The rows of X fall into several groups, and each row is roughly a mix of its group's hidden directions.
X (142 x 10):
[[ 15  -8 -13 -32 -50  12  12 -28 -21  -4]
 [ 33   6 -31  13  22  -4 -34  -5  37 -12]
 [ -1 -16  -7  35  20  18  33   2  35 -31]
 [-14  -4   0 -34  18  51 -21  16  -9  21]
 [ 16 -11  10  -7 -42  42 -22   4 -25 -18]
 [ 10   2 -16 -20  10  33 -19  30 -43  20]
 [ -1   8 -14 -30  -9  59   7  -8  18 -19]
 [  7 -18 -23  17   5  22  -9 -21 -48  32]
 [-24  21  -7  36   7  20 -32  26 -29 -10]
 [  6 -60 -25   0  -7 -22 -12  19   7 -13]
 [ 18  -7  -1  13  67 -12  -1 -16  -4   0]
 [  0  23 -19  43 -30  12   5  37 -15  -4]
 [ 16   8 -40  12   9 -15  -4 -48  20 -19]
 [-28 -25  27 -23 -21  18  37  18  12 -16]
 [ 30  -7  23  18 -47  18  17 -19  22   3]
 [-41  21  10 -31 -13 -14  12 -34 -20  16]
 [-12  11  11 -62  26   3  12   7   6  17]
 [  7  13  41 -37  11  14  16 -31  24  -9]
 [ -2 -25  23 -45   1  28  19 -23  -3  24]
 [-34  17 -38 -28 -13  21 -22 -26 -10   1]
 [-29   1  21  36 -32  25  12  19 -22 -18]
 [ 17 -40  19 -23  26   2   3  27 -33  15]
 [ 11 -16 -24  15  34  39  30 -12 -14 -21]
 [ -7 -21 -32  12 -35  16 -45  -1  -4  18]
 [ 13  44 -11 -17   5  32  36  21 -15  -2]
 [-31  14  22  28   2  -4  44 -18 -28   0]
 [-19   2   2  56  21 -26   4  19  23  -4]
 [ 11 -45  14 -35  -5  10  21 -32  15  13]
 [  4  12 -39  57  13   1   8  18  -6  -2]
 [ 33 -23   1  42  -6   3  29   2  17 -30]
 [ 14  -7  -7  35 -25 -11  -3  49 -22 -18]
 [ -5   8   5  -7  34 -54  14 -29  12   8]
 [ -2 -15  -1  48  30  -9  17 -15 -15 -36]
 [ 20  12 -46  20   5   9   1  -8 -41  25]
 [ -5 -20 -52 -11  -5 -35 -14  16 -16 -16]
 [ -1 -14 -34 -38 -19  -1  -2 -47   1 -12]
 [-18  -7 -31 -35 -35  30 -19  -8 -19  -3]
 [-15   0  18  12   3  -9  22   2  48 -44]
 [ -1 -26  -8  -2  17 -56  12 -22  13 -23]
 [  9 -19  14 -12 -33 -14 -18 -35  38 -21]
 [-37   4 -41   0  -1  14  30  23   4 -28]
 [ -1   9 -34  12   0  33  26 -24   7 -42]
 [ 17   5  21 -27  18 -27 -13 -23  47 -13]
 [-43  -1 -17  -2  27 -13  43 -23  -7   7]
 [ 21 -11  17  38 -28  -2  22  40  15  -8]
 [-10  28  -1  -1  44  -6 -51   0  -3  -6]
 [ 44 -18  -5  20  -6  24 -12 -26  -1 -37]
 [  4   0  43  37 -21  13   4 -11  37 -11]
 [ -5 -27  -9 -33 -12  11  -6  47  32   6]
 [  4  -8   1  12  48  17 -11  36  36  -5]
 [ 25 -27 -16 -10 -15 -20 -26  34 -15 -34]
 [ -1   0  -1  17   3  55 -35 -25 -17  -6]
 [  8  11  -5 -28  32 -24   5 -34 -27  32]
 [  0  17  27  -9 -38  -5  10  50  17 -10]
 [  2  15 -12  35   5  31 -51  15  -5  -4]
 [  2  -4 -59 -25  17  -7   8 -14  -8 -27]
 [  0  42  38  37  -5  17  17  12 -13  -3]
 [-31  -1   1 -59  11   2  -9 -26  14   6]
 [ 20 -27 -18 -11  10 -27  -7  35 -25  35]
 [ 14  -3   4 -50  24 -11  11 -31  -1  31]
 [ 12  22  35 -23  42   1   6 -19  -7  30]
 [ 37  17  -1  13  16  -6 -32 -33  30 -20]
 [ -9  24  27  15  -3  15  -1 -27 -49  22]
 [  8  38  -6  12 -29   0  23  41  -9 -26]
 [ -2  10 -42   0  11  16 -21  52   8   1]
 [  3   1 -18  23 -11 -45  15 -27 -24  30]
 [-14   1  14  17 -38   9  16 -43  35  -1]
 [ -6 -37   5 -20 -10  22  24  -4  48 -16]
 [ -6   6  26  -1   4 -39  25  15  47  11]
 [ 24   3 -38  47   1  -2  -9  34  -4   3]
 [-19   3  -6 -15 -18 -15  -2  -1  29 -59]
 [-15 -31   4  28 -16  -8 -40 -22  13 -31]
 [  6  -7  13   2  46  42  18   8 -19 -25]
 [-24   8 -11  10  52 -12   9  26  27  16]
 [ -9 -12 -39 -39 -20 -20  -3 -20  32  -7]
 [-11   1  36 -10  23 -12  41 -19  32  14]
 [  4   7  21   2 -18 -37  13  31  44  15]
 [ 12 -16 -15  54 -28  20  -8  -8 -25   4]
 [-13  -8 -17  22  20 -34   7  36  15 -37]
 [-22  11  31   1   2 -35  32 -28 -30  -6]
 [  6   0 -10  19  23 -56  15  18 -27  -4]
 [-23  23  -7  37 -14   2  10  31 -37  20]
 [  2  28  -1   5 -26  22   2  38  -7 -46]
 [ -6  14 -11  55 -13  18 -23  10 -32  -4]
 [-21 -31  27 -27  32   5 -24 -26  11 -15]
 [ 57 -15 -11  11   6 -36 -11  -5 -16   7]
 [ 23  39 -12  43  -1 -25 -19 -16  11  -1]
 [-16  47   7  19   0  24 -29  34  -8  -7]
 [-13  -9  34   6  11  50  -9 -25  18 -21]
 [ -9   2  -6  28  43  -9 -16  49  -2  -1]
 [ -5   4  -6   7  36 -55  24  10   4 -18]
 [ -6 -16 -16 -44  -3 -13 -36 -28  27  -8]
 [-17   8  10  -7  34 -22  -6 -35 -44  13]
 [  0  25   7 -39  36 -11  -4 -23 -21  30]
 [ 15   5 -39  13  34 -15 -46   2   6   0]
 [-24  -3 -35  21  35 -35 -16  22   1   9]
 [ 22 -30   4 -51   8 -30  -5 -11 -11  17]
 [ -4  20  -2  46 -32  29  -2  22 -25   1]
 [ -7  15  34  52 -10   9  21 -24  12   5]
 [ 11 -11   3  36  10 -25 -46   6  -3  33]
 [-18 -24   1 -50  41   5  -8 -13  -6  12]
 [  4  -9  -8 -23 -35 -16  -1  52  14 -23]
 [-17  21 -33  23  27 -30 -18  23 -23 -12]
 [ 13   6 -49  10   3 -36   7  33  16  -9]
 [  4 -29 -41 -13 -29 -15 -36   9  -5 -18]
 [  0  34   3   0  28   2  47  10  -8 -34]
 [ 12 -15 -14 -10 -51  22   1  37  18   4]
 [-14   7 -45 -25   6 -21  26  -9 -35  11]
 [ 33 -19 -12 -26  -6  27 -45   2  13 -16]
 [ -2   0   4 -21  26 -52  -2 -35  20   4]
 [  7 -25 -41 -11 -17 -48 -13  11  -2  14]
 [-11  37   0   1  12  41   9 -44   4 -16]
 [ -9  10 -26  34 -28 -26  -3 -44  12   1]
 [ -8   1   3  30  11 -46  33   6  20 -28]
 [ 34  -9  30  34  25  14 -10  34  -8  -5]
 [ -9  52  29 -18  18  20 -25   4  -6  13]
 [ 34 -14  30  26   8  18  -3  20  33 -26]
 [-45  -1  12  -5 -27   7  48 -13   5  -8]
 [ -2 -40   4 -11   2  -9  15  31  23 -44]
 [  5 -44  11  28 -32  32   5 -23  -9   0]
 [-21  -5  46 -20 -44   8  22   5  -4  -1]
 [-21 -11  24   0  -1  38   1 -21 -46  20]
 [ -5  22  35  55  -1 -19   0  -9 -15  10]
 [ -6  -7  12  -2  18 -70   1   9  -3   6]
 [  0   8  27   5 -15  63  10  -3  17   4]
 [ 16 -32  -8  20 -12  49  31   7  14   4]
 [ 17 -24 -25 -32  13 -44   6   5  22  20]
 [  0  -2  12  42 -21  13  26  32   9 -35]
 [ 20 -10  -6  32 -35 -34  27   6 -22 -17]
 [ 14 -40 -47 -12  -9 -23 -14  20 -11   7]
 [  3  10 -16  24 -10  13  15 -47   6  43]
 [  8 -34 -40 -10 -26 -30   6  25  13 -12]
 [-15 -21 -22  40 -40   5 -22   8  21 -12]
 [-22   5   1 -44 -21  13 -12 -42 -21  -2]
 [ -5  -5  -6 -48  -6  39 -34 -17   9   8]
 [ 15  -7  24 -52  -9 -30 -14 -25   4  12]
 [-13  -5 -31 -12 -18 -37  36 -17   4 -30]
 [  6  -1  37  15 -31  36  13  -1  28 -27]
 [  7  -7  -3  27 -26 -50  16 -34  -1   8]
 [ 15   5   0  -8 -26   4  -6 -53  25 -32]
 [-10 -15   9  22 -28   5 -35 -25  45   3]
 [  3  19  -2 -38  -3 -35 -26 -30 -15  25]]
One row of each group comes first, with its name. Which group is each row after those in?
[-12  18  -2 -50   9   5  33  20 -14  27] | (85)
[-11 -17   9 -20  27 -34  27   8  22 -38] | (129)
[-25 -34 -25 -19  24  42  11   8 -11 -11] | (37)
[ 23  11  62   1  18   5   0 -13  20   4] | (57)

[ -4  30 -15  26  22 -42 -25  11   5 -26] | (85)
[-22 -23 -20 -14 -21  25   7  50  -9  10] | (37)
[-16  -6  13  13 -18  60 -12  14 -23   9] | (85)
[ 15  15   4  24 -43  38   0  28  20  -2] | (85)
[ 29 -17  29  32 -19   5 -44  11   6   6] | (57)
[ 35  24 -33  27 -25 -16   6  23  20   2] | (85)
[ -7  -6  34  47 -20  15 -19 -26  -8 -21] | (85)
[-11  20  33  22  -5   9 -21  20 -11 -48] | (129)
[-19  10  28 -15  29  -3   7 -44 -35   4] | (37)
[ -1   0  18 -20 -28 -19  51  13  27 -12] | (85)
[ 16  19 -46  31  -4 -31  -1  29   4  -7] | (85)
[  2  12  37   1 -13  24 -27  43  26  -2] | (37)
